In the data rows, zero lies at 4.5, halfway between 4 and 5.
Every row has a hidden score from 0 to 30. What is each row's score? 15 is about the middle. The score is a weighted sum of the row's numbers plus the product of two more (or one squared), each taken from its middle value.
[3 5 5 5 4 5 6 4 4 5 6 3 4 4 3 4 7 6 5 3 4 7 4 3 5 5 4 5 5 7 4 3] 10
[4 4 5 6 5 7 3 5 4 6 7 4 5 5 4 5 2 3 4 4 5 4 8 6 6 5 2 6 5 3 5 6] 7
[6 4 2 2 4 6 4 6 5 5 6 7 5 5 0 3 4 5 7 4 5 7 4 5 7 5 5 7 4 5 6 3] 21
[8 7 6 4 4 4 6 4 6 6 5 5 9 1 6 5 4 1 6 6 5 4 6 4 5 5 2 6 6 3 2 3] 19
[4 6 4 5 6 6 6 3 8 6 3 8 7 5 3 4 4 8 6 5 3 6 3 4 7 4 6 6 4 2 2 3] 11
[7 5 6 3 4 3 3 4 6 5 5 3 4 5 6 4 5 5 4 7 2 4 6 4 4 6 5 3 5 4 3 6] 16
[8 8 9 3 4 5 6 4 8 9 0 8 8 2 8 7 4 0 1 5 3 4 3 1 6 3 6 6 2 0 0 1] 14
[4 2 6 2 6 5 5 4 4 3 5 2 2 6 4 5 3 3 4 4 5 1 6 4 2 5 3 2 5 6 8 7] 16
[4 5 4 4 5 5 2 8 1 4 4 5 4 3 5 4 4 4 8 1 8 3 7 4 5 3 5 6 3 4 8 9] 21
[8 9 7 3 3 4 7 4 7 6 5 7 9 4 6 5 5 0 3 5 1 4 5 4 6 3 2 7 5 2 3 2] 23
[3 5 4 5 5 7 3 7 2 3 6 6 4 4 3 5 2 7 4 3 7 6 5 5 3 7 4 6 4 3 6 5] 17
[3 3 4 6 6 3 5 3 5 5 6 3 5 5 3 5 6 7 5 4 3 4 4 5 5 6 5 5 6 6 6 6] 13
[5 5 2 6 2 5 9 5 6 8 5 7 5 5 4 2 6 5 5 4 3 7 2 4 6 5 4 6 6 4 3 3] 14
[2 4 2 6 7 4 5 4 4 5 4 5 4 5 4 4 5 5 5 3 5 4 3 3 5 1 6 6 3 4 5 4] 14
[5 4 5 4 5 7 6 6 6 4 7 5 5 6 3 6 6 6 2 6 4 7 3 5 6 9 4 6 5 6 5 5] 12
[5 4 6 5 5 4 3 4 2 5 5 6 3 5 4 5 5 4 3 2 6 4 5 5 3 9 2 2 4 5 6 4] 13
[3 3 7 5 4 4 6 3 4 4 6 6 3 5 1 3 4 5 3 5 4 3 6 6 2 7 0 3 5 4 6 4] 14
[5 4 5 4 3 3 6 4 5 4 4 2 3 5 5 5 7 5 3 5 6 3 5 4 1 5 2 2 7 6 4 4] 9
[7 6 5 4 3 5 8 5 6 6 5 6 6 5 6 4 6 4 2 4 4 6 2 4 6 6 4 5 6 4 1 2] 14
[5 2 5 3 4 5 4 5 3 5 4 6 4 5 4 5 4 4 5 4 4 7 5 6 4 3 5 5 5 4 4 5] 11
[6 5 4 6 4 4 6 4 7 3 5 5 5 5 4 7 6 2 4 6 4 4 4 5 5 5 2 6 5 6 3 5] 13
[5 6 1 7 6 7 6 3 7 5 3 7 7 5 3 7 3 4 5 4 1 7 2 7 9 5 6 9 4 4 4 6] 21
[5 3 4 3 2 4 1 7 0 2 4 5 2 1 5 3 4 5 5 5 7 3 6 5 1 4 2 3 3 5 7 5] 17
[0 2 4 5 4 5 5 6 1 3 6 3 2 6 3 3 6 6 3 1 7 4 5 2 2 7 3 2 7 7 5 5] 22
[5 3 4 4 6 5 0 8 2 4 6 4 2 1 3 6 0 5 6 3 7 4 6 6 4 4 6 5 4 4 6 6] 14
[7 9 6 2 1 5 7 6 9 9 0 9 9 3 5 4 3 2 6 1 3 4 4 7 7 6 4 8 5 0 2 3] 19
[7 6 2 5 9 4 4 4 4 5 4 5 6 1 1 3 4 5 5 4 4 7 4 4 7 4 4 7 5 3 4 7] 18
[4 3 4 2 7 4 6 7 5 6 5 7 5 4 2 2 6 5 7 4 3 7 7 5 4 3 5 7 3 4 6 8] 16
[4 3 5 5 6 5 5 5 4 5 4 4 3 5 5 5 3 4 5 4 5 5 5 3 6 3 4 4 4 4 4 5] 11
[4 3 6 5 5 5 5 2 6 5 6 5 4 4 6 4 4 5 2 7 4 4 5 3 3 6 5 2 5 5 5 5] 14
[4 4 7 2 3 3 5 7 3 7 3 3 3 4 6 6 5 5 4 6 6 4 6 4 4 3 4 3 5 4 5 3] 10
[3 5 6 4 2 3 7 4 4 5 4 3 4 5 4 5 6 5 5 7 4 6 3 5 4 4 3 3 4 5 4 2] 6
[7 6 2 6 6 8 3 5 6 6 6 7 6 4 2 6 5 4 6 3 4 6 4 6 8 5 6 7 5 5 4 7] 15
[5 7 6 5 3 4 3 3 5 5 3 5 6 4 5 8 5 4 1 5 6 5 4 6 5 7 4 5 5 4 3 3] 7
[5 4 5 5 3 6 6 4 5 5 2 4 4 5 7 2 5 5 2 4 4 4 2 5 4 3 5 3 3 5 3 3] 9
[3 6 5 5 3 5 8 5 6 6 3 5 6 4 6 5 6 6 3 3 3 6 3 3 6 1 6 3 5 4 1 2] 16
[6 4 4 2 5 3 6 5 4 5 3 5 5 5 5 4 5 4 5 5 5 5 1 5 6 5 5 6 3 3 5 4] 15
[6 8 8 7 2 5 8 5 8 9 2 9 9 5 7 6 2 0 5 4 3 4 6 4 7 4 6 5 5 1 1 1] 21
[6 3 4 3 2 5 4 3 5 4 6 6 3 4 6 5 0 5 5 6 5 2 4 7 5 5 7 3 4 3 5 4] 18
[3 5 4 6 4 5 7 5 5 4 5 4 6 4 5 5 7 5 3 6 4 5 6 6 4 5 2 4 6 5 6 6] 15
[3 3 3 5 5 5 5 5 4 4 4 6 4 4 5 4 5 7 5 4 5 4 4 5 5 3 5 6 4 4 6 7] 14
[3 5 5 5 3 5 7 4 6 5 5 5 5 6 5 6 3 6 4 3 4 4 3 7 5 4 5 4 4 3 4 4] 13
[8 6 7 0 3 4 5 6 5 7 1 5 3 4 5 6 2 3 4 5 8 3 6 4 2 7 1 2 4 3 5 3] 15
[5 4 4 3 5 7 3 8 2 3 6 2 4 3 5 3 3 5 8 4 5 2 6 4 3 3 5 6 5 5 6 5] 18
[3 7 4 5 6 4 7 3 5 5 5 4 4 6 6 6 7 6 4 5 4 5 3 3 4 6 4 4 4 4 4 4] 11
[6 3 6 2 3 4 4 7 4 4 5 4 4 5 3 4 1 3 4 2 9 0 7 6 1 9 0 4 5 5 5 3] 18
[3 5 4 3 6 6 3 7 1 4 7 3 4 6 3 3 5 6 6 3 5 5 8 7 5 2 5 7 4 3 6 9] 6
[3 5 5 6 4 4 7 4 6 7 3 5 5 6 6 5 5 4 4 6 3 4 5 5 4 7 4 4 4 6 2 1] 12
[7 6 4 5 4 5 7 5 5 3 7 5 7 7 3 4 7 3 3 7 2 6 5 4 6 6 4 8 6 7 3 4] 19
[4 2 4 4 4 6 3 7 4 4 6 4 3 4 4 6 4 4 6 3 6 2 5 6 4 6 3 6 6 5 7 6] 11
[4 5 5 6 4 4 6 2 6 4 1 5 4 4 5 5 5 4 4 6 2 3 1 4 5 3 6 3 5 5 2 3] 11
[5 3 7 1 2 2 4 6 2 4 3 2 1 2 6 5 5 5 5 5 7 1 7 5 0 7 3 0 5 6 7 5] 13
[7 6 3 6 3 5 4 5 7 6 2 6 6 4 6 5 6 5 3 5 2 6 2 3 5 2 6 7 4 3 2 4] 16
[4 3 2 5 7 5 5 6 4 4 5 6 6 4 0 4 5 7 6 3 4 8 5 8 6 5 6 7 5 4 7 8] 14
[1 3 4 4 6 5 6 5 3 3 7 4 4 6 2 6 7 6 5 3 4 3 5 5 4 5 5 5 5 5 6 6] 14
[4 5 4 5 1 4 5 5 5 4 4 3 4 4 7 1 5 6 4 6 4 4 5 3 4 6 4 4 7 6 4 3] 17
[6 3 4 0 5 5 2 9 1 7 4 5 3 3 2 2 4 4 9 1 7 6 7 3 5 0 3 7 1 4 7 8] 19
[5 2 8 4 4 2 3 2 2 6 4 4 2 2 6 5 3 4 4 5 6 3 5 4 0 6 2 0 4 7 6 4] 12
[5 6 4 6 5 6 5 3 7 5 5 4 6 5 4 3 5 3 6 2 3 5 2 6 6 3 7 5 4 5 4 3] 15
[4 5 5 5 3 7 5 6 2 2 8 4 5 3 4 4 6 3 4 5 6 3 4 5 4 6 3 7 2 6 4 2] 15
[6 8 4 7 5 4 5 4 7 5 3 5 7 4 6 4 5 3 4 5 2 6 2 5 7 2 7 5 3 1 4 4] 16
[5 5 4 5 6 6 5 4 5 6 4 7 6 6 4 3 8 6 3 4 4 6 5 2 7 2 6 6 5 5 3 5] 11
[7 7 4 5 5 3 4 3 8 5 3 4 6 5 6 7 5 3 2 6 2 5 4 4 6 5 5 3 5 3 1 3] 14
[7 6 6 4 4 3 5 4 5 7 2 5 5 5 5 6 5 3 1 6 5 5 3 4 5 4 2 5 5 5 3 3] 9
[5 6 8 7 5 6 7 5 6 9 3 7 8 6 5 6 5 2 3 4 3 6 5 3 5 5 4 5 3 1 1 2] 9
[6 4 7 3 3 1 4 2 5 6 3 3 2 5 6 4 4 5 1 6 5 4 4 5 3 6 6 2 6 5 4 4] 8
[3 4 4 6 5 4 3 5 3 4 6 5 6 3 3 5 6 4 4 4 4 4 6 4 5 5 6 5 5 4 4 6] 15
[4 4 3 7 6 6 2 5 4 4 5 5 4 3 4 4 7 6 6 3 5 7 6 4 6 3 3 6 7 5 5 7] 13
[3 2 4 4 3 3 4 5 3 2 3 3 1 5 6 3 7 5 3 5 6 2 6 2 0 5 0 1 6 8 7 5] 18
[3 5 5 7 7 3 3 5 4 2 5 2 3 3 4 7 5 5 3 5 3 4 4 3 4 4 5 5 4 5 5 5] 13
[3 3 4 4 5 6 5 5 4 2 6 5 5 6 4 4 5 4 5 5 5 5 6 5 5 6 3 7 3 5 6 5] 13
[4 6 4 6 1 5 6 4 7 5 6 4 6 6 6 4 5 2 5 5 5 4 1 5 5 4 6 4 4 3 3 0] 18
[3 4 4 6 5 3 3 3 4 2 5 0 2 4 7 3 5 5 4 4 5 3 4 2 3 3 6 3 4 7 5 7] 15
[5 6 4 5 5 5 3 5 5 4 5 3 4 4 4 5 5 5 5 4 4 6 3 4 3 4 6 4 4 5 5 6] 22
[1 5 5 6 5 7 5 3 7 1 5 4 6 5 4 8 4 5 3 6 3 4 5 6 5 5 6 5 3 4 3 2] 10
[2 4 5 5 8 5 2 5 2 4 7 5 5 3 3 7 1 6 6 4 6 3 6 4 6 3 5 6 5 3 6 7] 22
[5 3 4 5 7 4 4 4 7 6 5 5 7 6 3 5 6 7 4 6 2 5 4 5 7 6 5 5 4 5 5 8] 13
[6 6 3 3 4 5 3 6 3 5 4 5 5 4 3 5 5 5 4 2 6 8 5 7 5 2 4 4 5 5 5 6] 13
[4 6 4 4 1 5 4 5 4 4 4 3 5 4 6 5 7 4 4 4 4 4 5 6 4 4 3 4 6 4 4 4] 10
[5 2 6 4 4 7 6 4 3 3 6 4 6 6 4 6 1 5 3 4 4 2 5 4 3 7 4 6 6 5 5 6] 19
[3 6 4 6 7 5 7 3 6 6 3 6 5 4 6 6 4 6 2 5 3 6 1 3 7 5 7 3 4 4 2 4] 23
[5 7 3 6 6 5 5 3 4 7 4 7 6 3 5 5 4 5 4 3 4 7 5 5 7 3 4 5 4 1 2 5] 11
[6 4 5 7 5 5 4 2 4 4 4 6 5 4 4 6 5 4 4 4 4 5 3 6 5 5 4 6 5 4 3 3] 7
[4 2 2 4 4 8 2 5 3 4 7 3 4 5 2 3 5 5 6 3 5 4 8 5 4 4 5 4 6 7 7 6] 14
[5 4 4 7 5 4 5 4 4 5 5 4 6 5 4 5 5 6 5 6 4 7 3 5 6 4 4 5 6 4 5 4] 11
[5 3 6 4 6 5 4 6 2 3 5 3 5 6 4 5 3 6 6 6 5 4 5 5 5 4 6 6 0 3 5 4] 15
[3 3 5 6 3 6 5 6 4 2 7 3 4 5 5 6 5 3 6 5 4 2 6 5 2 6 4 4 4 7 7 5] 18
[3 2 6 2 3 3 3 4 2 2 6 1 1 3 6 2 7 2 7 6 6 1 7 3 0 4 1 1 3 8 8 7] 20
[6 3 9 0 3 2 0 6 1 7 1 5 0 4 8 2 0 2 7 3 9 1 8 4 0 3 5 0 3 4 9 4] 17
[4 5 4 5 4 4 4 5 4 3 4 5 4 5 3 3 5 6 4 4 6 4 2 2 4 4 5 4 4 4 4 4] 27
[5 5 2 5 3 5 6 4 6 3 4 5 5 5 5 4 5 5 5 6 5 6 2 5 4 3 6 4 5 5 5 2] 16
[3 5 4 6 6 4 4 4 5 4 5 6 5 5 2 4 4 7 1 5 6 5 4 4 3 7 4 4 5 3 3 3] 22
[2 5 4 4 6 3 6 2 4 4 5 4 5 4 7 3 7 6 5 6 4 4 3 3 5 4 6 4 4 5 3 6] 15
[9 9 6 4 4 5 5 5 7 9 2 8 8 2 2 7 3 2 6 4 3 5 4 6 7 5 4 8 5 3 2 2] 16
[5 6 5 4 4 4 4 2 5 6 2 5 4 8 4 7 5 4 4 5 3 6 4 5 5 5 6 4 5 5 4 3] 7
[8 5 3 3 5 6 5 4 5 4 4 7 4 3 2 1 4 5 5 4 6 8 4 4 7 2 5 5 5 3 4 5] 26
[5 4 4 2 8 3 3 5 5 4 4 6 6 2 5 6 4 5 4 4 3 5 4 5 4 2 6 5 4 4 4 5] 24
[5 5 5 5 5 6 3 6 2 5 4 7 3 4 2 3 4 8 4 3 6 6 5 2 4 5 7 5 5 3 6 7] 22
[3 8 4 6 5 2 8 2 7 4 4 5 5 5 6 7 7 4 1 5 3 3 4 3 5 8 3 4 6 4 3 3] 20
[2 4 4 7 7 6 4 3 6 4 4 4 5 4 6 5 2 5 5 4 4 2 3 4 6 4 6 3 4 4 4 4] 19
[3 3 2 4 5 7 3 6 4 5 4 5 3 6 4 3 3 4 8 1 6 4 3 7 6 1 8 5 3 2 6 6] 12
[8 7 4 6 4 7 6 3 8 6 3 6 7 4 6 5 6 2 6 6 0 7 3 6 9 2 5 5 5 5 2 3] 20
[5 1 9 0 0 1 4 4 3 8 3 4 2 3 5 2 1 5 6 5 9 0 8 3 0 9 0 1 6 7 8 5] 20
[4 6 4 6 6 4 6 3 6 4 3 5 7 5 4 5 5 4 4 5 1 6 3 2 7 4 5 6 4 5 2 2] 19
[6 5 3 5 5 6 3 8 3 3 7 2 5 4 4 3 3 5 7 3 4 4 5 3 5 5 4 7 3 5 4 5] 19
[3 5 4 6 7 4 3 4 3 3 6 4 5 5 3 5 5 5 5 3 4 5 6 3 6 5 6 5 5 5 5 7] 17
[4 6 3 6 5 5 5 3 5 3 7 4 5 6 5 5 5 6 5 7 4 5 4 3 5 5 5 4 3 4 5 4] 15
[2 4 4 5 7 5 4 4 5 5 6 3 5 6 5 5 4 4 5 5 2 4 3 5 6 4 7 6 7 5 5 6] 13
[4 5 4 5 4 4 5 5 3 5 4 4 3 5 5 5 6 3 5 5 4 3 7 5 3 3 2 5 5 6 5 3] 15
[6 6 9 2 2 4 6 6 4 9 1 6 6 6 5 8 4 2 6 4 3 5 5 5 5 0 6 6 4 1 3 1] 7
[5 4 2 3 4 6 4 5 4 5 5 5 6 3 0 3 3 7 5 5 3 8 4 4 6 4 6 6 5 5 6 5] 24
[7 3 7 2 2 4 6 6 4 6 4 3 3 3 7 6 3 2 4 6 7 2 5 4 3 6 4 2 3 4 6 4] 18
[3 4 4 5 7 4 3 5 4 2 5 1 5 5 5 5 6 4 6 6 5 4 5 4 5 5 4 6 6 6 5 5] 12
[7 0 9 0 5 4 1 7 0 6 3 5 1 7 0 3 1 4 7 5 5 1 9 7 0 3 4 4 3 3 9 6] 8
[6 3 5 3 5 4 2 5 3 4 6 2 4 2 3 5 2 4 4 3 6 3 6 5 4 6 1 3 5 5 6 9] 20
[5 5 4 6 4 3 5 3 5 3 4 4 4 4 5 4 6 7 3 5 4 3 1 3 5 5 5 4 3 4 3 3] 12
[5 4 4 2 4 4 3 5 4 2 6 1 3 2 5 5 6 7 6 6 5 2 5 3 2 5 4 4 4 8 6 6] 17
[6 9 5 4 4 3 5 2 8 7 2 4 4 5 8 7 6 2 2 5 3 6 2 4 6 3 7 2 4 4 1 3] 10
[1 4 2 6 6 4 5 5 5 5 6 4 5 4 4 4 6 8 4 3 5 6 5 3 6 2 6 5 3 4 5 6] 13
[4 3 5 4 4 6 3 5 4 3 5 2 3 4 6 4 1 3 7 2 7 1 4 7 3 3 6 4 5 4 6 4] 12
[5 4 3 2 5 6 5 6 4 6 5 7 5 6 5 4 3 4 7 2 3 7 3 2 5 1 6 7 4 2 5 4] 24
[5 4 4 3 2 5 7 3 6 4 4 2 3 6 6 4 4 4 4 6 4 4 2 6 3 7 5 4 5 6 5 2] 11
[6 5 4 6 3 5 6 2 6 9 6 5 5 5 5 5 6 3 4 4 6 5 3 6 7 6 4 5 6 4 3 3] 4
[2 5 2 4 3 5 5 5 5 3 2 3 3 4 8 4 6 7 5 6 4 5 2 3 4 4 5 4 5 5 5 3] 13
[5 4 5 3 3 3 3 4 3 5 5 2 2 4 4 4 5 4 4 3 7 4 4 2 2 6 4 2 4 7 6 4] 23
[6 2 5 2 6 4 5 3 5 6 6 4 4 5 2 5 3 6 4 6 4 6 5 4 4 7 5 6 5 6 4 7] 12
[3 2 5 6 4 5 4 4 5 3 5 3 4 5 6 4 6 5 3 6 3 3 5 2 3 6 4 3 6 6 5 4] 16
[4 6 4 6 6 5 6 1 6 3 3 3 5 5 6 5 5 5 4 4 3 5 3 4 5 3 6 5 6 4 4 2] 13
[3 3 5 5 5 3 6 4 2 4 5 4 3 2 6 5 6 4 4 6 6 3 5 5 4 5 4 2 4 2 6 7] 12
[5 5 6 2 5 4 6 4 4 3 6 4 3 3 6 3 3 5 4 8 5 2 7 3 1 6 4 2 6 5 7 5] 22
[6 1 8 2 2 5 2 5 2 5 6 4 0 4 7 3 5 6 6 7 6 1 9 6 0 7 2 0 4 5 9 5] 5
[5 5 6 8 2 3 4 4 4 4 4 5 5 4 6 6 5 4 2 7 4 5 3 8 4 6 4 3 6 3 3 1] 5
[5 4 6 3 6 5 3 6 3 7 5 4 3 4 2 4 3 3 4 4 3 5 6 6 4 6 7 4 2 3 5 4] 10
[3 5 3 5 4 5 4 4 4 4 7 5 4 6 2 4 5 6 4 3 4 5 5 6 4 5 5 5 6 3 5 6] 18
[5 6 4 4 6 6 7 3 7 5 3 7 6 6 4 3 6 3 4 5 1 6 2 2 6 1 6 6 3 3 3 3] 19
[1 5 3 6 5 6 8 5 5 4 5 4 6 8 3 3 5 4 3 5 3 6 3 3 6 4 5 5 5 4 4 3] 17
[4 5 5 6 5 6 5 4 3 4 5 5 5 4 4 2 1 6 4 4 4 5 6 5 4 4 4 5 5 3 4 5] 14
[4 2 5 3 7 4 5 5 2 3 5 5 2 6 4 3 3 6 5 6 4 5 6 5 4 5 5 4 2 4 8 7] 16
[4 4 5 3 5 4 2 5 2 4 4 2 3 3 6 3 3 3 7 3 6 2 5 3 3 2 6 2 5 7 6 6] 21
[3 6 3 7 5 5 6 4 4 2 6 6 4 4 3 5 4 6 5 4 3 4 3 5 4 6 4 5 4 3 4 5] 15
[5 6 5 5 4 2 5 4 5 4 3 3 5 5 6 6 6 4 4 4 3 5 4 3 5 4 5 4 6 5 3 5] 15
[4 4 4 5 4 3 7 4 6 5 3 8 4 5 4 5 4 6 4 4 5 6 3 4 5 5 7 4 3 4 4 2] 16
[8 3 3 2 4 7 4 6 3 5 6 6 5 1 2 4 3 3 8 6 7 6 7 6 6 4 5 7 4 4 7 5] 17
[6 4 3 4 4 5 7 5 6 4 5 6 5 4 4 4 3 6 4 5 3 4 4 6 6 5 5 7 5 2 3 4] 14
[5 5 7 6 4 3 4 3 4 4 3 3 3 4 6 4 7 6 4 4 7 5 5 3 4 7 5 2 3 5 5 4] 10
[3 4 6 8 5 4 7 3 7 5 5 5 5 6 6 6 4 4 0 6 4 5 4 4 5 8 5 4 3 4 2 5] 9
[4 6 3 7 4 4 5 6 6 4 6 4 6 5 4 4 8 4 4 4 3 7 5 4 5 4 5 6 4 4 2 4] 18
[5 2 4 3 4 3 2 7 2 3 5 2 3 4 2 3 4 4 7 4 5 3 8 7 2 5 5 4 6 5 6 7] 17
[5 6 4 4 7 4 6 3 5 4 5 5 5 6 4 4 5 5 3 5 5 7 2 3 6 5 4 6 5 3 4 6] 18
[8 3 5 3 6 4 3 7 2 6 4 7 3 5 4 5 3 6 4 6 3 5 6 6 3 3 5 6 2 3 5 5] 15
[4 4 3 7 3 5 4 4 4 3 5 4 5 6 5 4 7 5 4 3 4 3 5 7 5 6 4 3 6 6 4 5] 12
[4 6 7 4 4 3 6 3 5 7 1 8 6 3 5 8 5 3 2 6 5 4 2 4 5 4 6 4 5 3 3 2] 16
[5 3 9 3 6 5 4 5 3 4 4 5 2 3 5 6 3 6 3 5 9 1 9 2 3 7 4 2 4 4 6 5] 16
[4 5 3 4 6 5 4 3 3 2 5 3 5 3 6 3 7 5 3 4 3 5 5 2 4 5 5 5 5 7 6 4] 23
[5 4 3 4 4 6 3 5 4 3 5 2 3 4 4 3 1 3 7 2 5 4 5 7 5 4 4 4 4 4 4 5] 18
[4 2 3 4 3 6 3 7 3 3 6 1 5 4 6 4 3 4 9 3 5 1 7 8 3 5 4 6 6 6 7 5] 20
[5 5 4 7 6 3 5 3 4 2 6 4 4 4 3 4 6 5 4 5 5 5 4 4 4 5 5 4 5 6 4 5] 14
[4 4 5 2 4 4 3 8 2 5 3 3 5 4 6 2 7 3 6 2 6 4 6 2 4 1 4 6 3 5 6 6] 17
[4 3 4 4 3 3 7 3 5 5 2 4 4 5 5 1 6 6 2 6 4 6 5 4 2 6 4 2 3 4 4 4] 23
[0 2 6 5 4 5 5 4 4 4 3 5 3 6 6 2 6 7 3 6 6 3 5 3 2 5 4 2 3 6 5 3] 7
[4 2 7 3 5 4 4 4 5 4 7 3 3 4 5 3 4 4 7 6 5 2 7 5 3 6 5 4 5 5 5 6] 11
[5 3 3 6 4 3 5 3 5 5 4 6 5 6 4 3 6 4 5 5 4 7 2 4 5 3 5 4 4 5 3 3] 19
[6 8 9 2 5 4 6 3 5 9 3 6 6 5 7 7 4 2 4 4 3 4 4 3 6 3 6 5 4 4 2 5] 24
[6 9 5 6 4 5 6 5 6 5 3 6 7 6 4 6 4 3 4 5 0 5 3 5 8 2 6 7 4 2 1 4] 15
[5 3 5 2 4 3 2 5 5 6 4 4 3 4 4 3 4 4 4 5 6 3 6 5 2 6 4 2 4 4 6 5] 27
[3 4 5 5 3 5 4 5 4 4 5 5 4 4 5 6 3 5 4 6 4 2 6 7 5 5 5 4 4 3 5 6] 13
[4 5 5 6 5 5 5 4 5 4 4 7 5 5 6 4 4 7 5 6 3 5 3 7 6 4 7 6 5 3 3 5] 11
[5 3 3 4 5 6 4 5 4 3 6 6 5 5 2 6 4 5 5 6 5 6 3 6 5 7 4 7 4 6 6 4] 15
[5 4 6 3 3 3 5 3 5 6 3 3 4 5 5 5 7 4 3 7 5 4 4 3 3 5 2 2 5 5 4 4] 13
[4 4 3 5 4 5 5 4 5 4 2 6 5 4 6 6 5 4 4 5 5 5 3 5 5 3 4 3 4 3 3 2] 12
[4 4 2 5 4 7 4 6 2 3 6 4 4 4 5 4 1 4 6 4 6 4 5 5 5 5 4 5 4 2 5 4] 16
[5 3 5 3 7 6 4 5 4 3 6 3 6 6 3 4 3 6 6 6 4 4 7 5 5 6 3 7 5 5 5 6] 12
[4 3 5 4 4 5 3 4 3 4 4 4 6 5 4 2 3 6 5 3 4 5 3 4 4 4 6 4 2 4 3 3] 23
[7 5 7 1 3 1 3 5 6 8 1 6 2 4 6 4 2 2 5 3 7 3 4 5 3 7 2 2 5 4 5 5] 28
[4 2 3 5 6 8 4 4 4 2 7 2 6 6 1 3 4 6 5 4 3 3 6 6 4 6 4 6 7 5 6 6] 15
[6 5 2 2 5 7 5 7 3 7 3 7 5 4 2 3 1 5 7 2 5 6 3 6 7 1 7 7 3 3 5 6] 19
[2 5 1 5 3 7 5 6 4 4 5 4 5 5 3 3 6 5 5 2 3 5 3 5 5 4 5 5 6 4 4 6] 23
[3 6 5 7 4 5 5 4 5 5 5 6 3 3 6 2 4 6 4 7 5 5 5 5 5 5 4 2 3 4 4 3] 9
[2 3 4 4 4 4 4 4 3 3 4 4 4 4 6 5 7 3 5 4 5 2 5 4 3 5 6 5 4 5 5 3] 12
[3 3 3 5 5 6 5 5 5 1 8 3 4 5 6 4 4 4 6 2 6 4 4 5 5 3 6 7 5 5 5 5] 16
[5 5 4 2 4 3 7 3 6 5 4 7 5 6 3 3 3 6 6 5 5 6 3 4 6 3 4 5 2 4 6 5] 18
[5 6 5 6 3 3 4 5 6 4 5 2 6 5 7 5 5 3 4 7 2 3 5 4 4 6 5 4 5 7 2 3] 17
[6 7 6 6 7 2 4 1 7 5 4 5 6 5 5 8 6 5 2 7 3 5 4 4 6 5 5 5 5 5 2 4] 14
[3 3 3 4 4 4 3 5 3 5 5 4 4 6 7 3 5 4 6 5 4 4 6 5 3 1 5 3 5 6 5 5] 13
[5 8 3 5 3 6 7 3 9 6 4 8 9 5 3 4 8 2 5 4 1 7 3 5 6 5 6 6 3 3 1 3] 29
[6 7 2 5 5 5 6 3 7 4 7 6 7 4 4 4 6 4 6 6 3 6 3 6 8 4 5 7 6 4 2 5] 15
[3 4 1 6 6 7 4 4 5 4 8 5 5 4 0 4 5 7 6 3 4 7 5 6 6 5 8 6 6 4 5 6] 15
